Rows are one point carried round by a steady rotation, each followed by how many steps it has turned.
The counts run from 0 to 201.
-21  -3   1  -1  -8  49 -21   3  -2  12   9  23   5  -7 -14  13 -13  33  36  -7 -17  14   8 -33  41   9 -11  -5   7  -2  -5  12  17  39  16 -18  43 -27  27   8 -24  22 -> 88
-15  -3   1  -9  -9  34  -8  -6  16 -10  14  18   9  -5 -15 -36  24  26  40  -7 -11  13   9 -14  11  15 -43 -16   7  -8  27   6 -11  55  17   9  36 -10  20   6  -6  26 -> 169
 28 -10  15 -23 -12  13   9  -7  17  42   6  10  -7 -13  -6   6 -11   1  -1 -12  -6  16  19   1  18  26 -31 -52 -13  22  -1  21  -8  46  17  -2  39   4  25   9 -24  26 -> 69
-32  -8   4  -6  -7  49 -23   1   9  -6  -4  24   7  -4 -10  31 -20  15  32   3 -12  22   4 -23  32  27 -20 -19 -12  -2  -4 -11   4  14   3 -22  46 -10  15  32 -15  31 -> 86
 -5   5  -6   0   1  46   6  -4   7 -19  30  25   4 -27 -20 -34  10  23  21  -1  -5  17   8   0   7  13 -22 -35  15   3  27  -5   0  53  28   8  35 -11  20   7 -15  25 -> 164
 -6   5   8 -11   0  33 -16   1  19   5   7  20  -6 -13 -14  36 -15   9  32  -1 -21   5  19   0  -1  37 -16 -42 -12  -3   9 -22  -4  18  15 -24  52 -14   3  39  -9  15 -> 80
 27  16  -4   8 -18  18   1  -4   2   7  45   2  -2  -6 -10  -4   6  21  38  -9 -17 -13  32 -18  10   2 -27 -28 -45 -14  -6  15  -8  33  22  -6  12   0  34   4 -23  38 -> 58
 -4   0   4 -10   3  40 -23   2   7  12   3  27  -8  -5 -18  19 -25  19  45  -1 -20   1  24 -14  17  22 -15 -20  -5  -5   1  -5   7  28  22 -19  56 -29  15  32 -17   4 -> 84
 28 -13   1  -3 -16  26  -2  -1   4  10  18  16  -4  -5  -9   8 -25   7  23   8 -19  -2  35  -9  27   8 -28 -37 -39  11 -23  23  -2  21  13 -11  23  -1  47  17 -34  31 -> 3
 -5  19  -4  -5 -21  19 -22  -6   3  -5  17   5  39 -10  -3 -12  30  25  44  -7 -17  -6  11 -18  16   5 -40 -30 -23 -17  11  12  -6  42  24  -4   0  -7  28   2 -16  41 -> 52
-11  10  10 -17 -27  19 -15  -2  10  24  -5  10  19 -13  -1  27  23  15  16 -15 -22  18  13   9  20  21 -20 -63   2  10  12  10  25  48  15  -3  16  -1   3  12 -19  39 -> 133
-18   3   2   1 -28  58  -3  20  -4 -25  12  34  16 -13   9  -6   4   5   9   6   2   9  -3   1  15  18 -12 -41   5  -4  16 -13   4  32  10   4   8  -6  14  -2 -49  55 -> 41
 30   9   5  -6   0  12   5 -13   8  34  11   9  12 -38 -22  16  -1   4   7 -15 -21  16  14  -2  11  33 -15 -55  -8  30   1  11  -6  33  32  -5  41 -11  23   6 -14  24 -> 13
-31   1   8   6 -20  41 -13  -2   2   9  11  20   2  -5 -10  19   3  24  25 -14  -7  27 -16 -38  38  25  -8  -3   3  -8   6   0  -1  32   3 -11  38  -8   7  -6 -27  48 -> 31
 18   3  -5  -3   3  40   2   6   1 -13  22  33  20 -23  -9 -37  -3   8  25   9  -1  -4  11  -1  10  10 -24 -38   7   9  14   1  -9  40  36  10  24 -26  27   0 -33  21 -> 104
 -2   1  15   1 -12  37 -12  13   9  15   9  27  -6  -8  -9  15 -19   2  16 -19  -5   2  -8 -26  24  38  -4 -17  -3  -2   2 -14 -35  21  11 -22  35 -22  11 -16 -52  45 -> 34
-16  17   0  -4 -15  31 -10  -2  12  10  16   2   7 -27 -17  32  20  22  18 -14 -26  28  14   8   8  25 -11 -55  -2   2  16  -7  25  45  18  -8  34  -3  -7  22  -1  31 -> 77
-11   3  -2  12 -15  40 -18   9  -8  10   9  23  14 -19 -16  15  -7  29  21 -18 -16  11  -6 -32  40  11   1 -17   6   0  -3  12   9  36  22 -15  19 -32  26 -19 -41  41 -> 93
-17  11  -2   1  -4  45  -3 -13   5  -7  26  14   4 -21 -26  11  11  26  29   2 -11  31  11  -3  16  22 -14 -28  -1   4  20 -12  21  32  14   4  53  -2   4  34   8  34 -> 21
 -4  15  -6   4  -7  27   8 -14   3   9  25   5  16 -36 -25  21  19  16  10 -11 -21  32   9   1   9  28 -11 -52  -3  15  16  -6  15  39  24   4  37   1   4  19   1  36 -> 16
  8 -10  -4  -2 -24  28   8 -11  -3   2  14   8  15 -16  -8   9   0  18   7   5 -15  31  18 -10  36   7 -28 -37 -24  16 -19  31  27  31   5   2  13   8  39  15 -20  42 -> 6
 -4  14   5  -7  -5  29 -13   0  12  17  17  11  -6 -23 -20  23   7  26  28 -15 -29   8  27  10   2  19  -7 -52   2  -4  18  -2  26  47  25 -12  43 -12   1  21  -7  14 -> 78
-16  -4  11 -11 -20  29 -11 -10  29  -8  -2  15   7   0 -12 -11  13   8  34 -11 -11   8  -5 -21   5  41 -48 -13 -17 -17  13 -14 -45  30   2  -6  38  -3  13  10 -14  43 -> 172
 12  -5  13  -9 -34  30  -6  17  -1  12  11  27 -14   6   9  -1  -9   4  20   0 -16  -5  33  11  23   7 -25 -36 -11   5   0  23  16  41   6   9  21 -12  22  -1 -51  46 -> 185
-10  10   6  14 -21  48  -9  20  -7   3  26  30  -3 -14  -5   4   3  21  13 -16  -7   6   0 -11  24  14   3 -28  11 -10  16  -2   3  42  17   0  21 -17   8 -23 -56  51 -> 37
-14  12   7 -11 -20  27 -21   4  14   6  -3   9  25 -21  -6  46  11   7  24  -5 -19  11  11   7  11  33 -18 -61 -21  -6   9 -16  16  18  14 -16  19  -1   0  31  -9  39 -> 137
 20 -19   4  -5 -22  28   4  -7  11   4  11  13   7  -6  -4  15 -26  -1  12  10 -14  13  22 -13  27  22 -32 -41 -42  12 -26  13 -10   9   7 -11  21  11  45  23 -29  40 -> 4
-19  -3  -5  -1 -10  48 -16  -9  -4  -4  14  17  25 -11  -9  20 -14  27  26   3  -8  32   2 -36  48   5 -12 -17 -12  -1 -16  10  20  20  14 -20  28  -6  34  25 -16  35 -> 148
  0  11  -8  21 -12  48   4  12 -14 -11  25  31  17 -33 -11  -1   0  16  13  -6 -10   7  -3 -10  25  13  -2 -34   6   4   7   1   6  34  29  -1  13 -25  22 -19 -51  45 -> 98
  0  15  -5   3 -30  26  -3 -11  12 -10  28   0  24  -6  -5  12  21  17  35  -5 -11   5  11 -20  13  19 -32 -29 -49 -24  -2   0 -18  20  12  -8   4  12  22  11 -13  51 -> 56
  3  13   4  -8   1  28 -28   6   8  17  13  18   9 -13 -12  37 -15  14  41   1 -23 -10  32   3   6  21  -9 -53 -23  -5  -2  -5  13  26  30 -22  32 -24  15  30 -21  11 -> 140
  4   7  -9  15   0  46  11  -2  -3  -9  38  20  12 -41 -20 -13   6  21   6 -11 -11  22  -1  -9  16  15   0 -40   5   8  17  -7  -1  46  32   3  22 -13  20  -8 -32  35 -> 159
-10  -8  -1   6  -8  39  -6 -10   5   0   8  14  30 -22 -13  23 -15  13   6  -7   4  32 -18 -43  40  27  -8 -25 -19  12 -13  -4 -16  13  16 -24  22   0  34   8 -25  44 -> 152
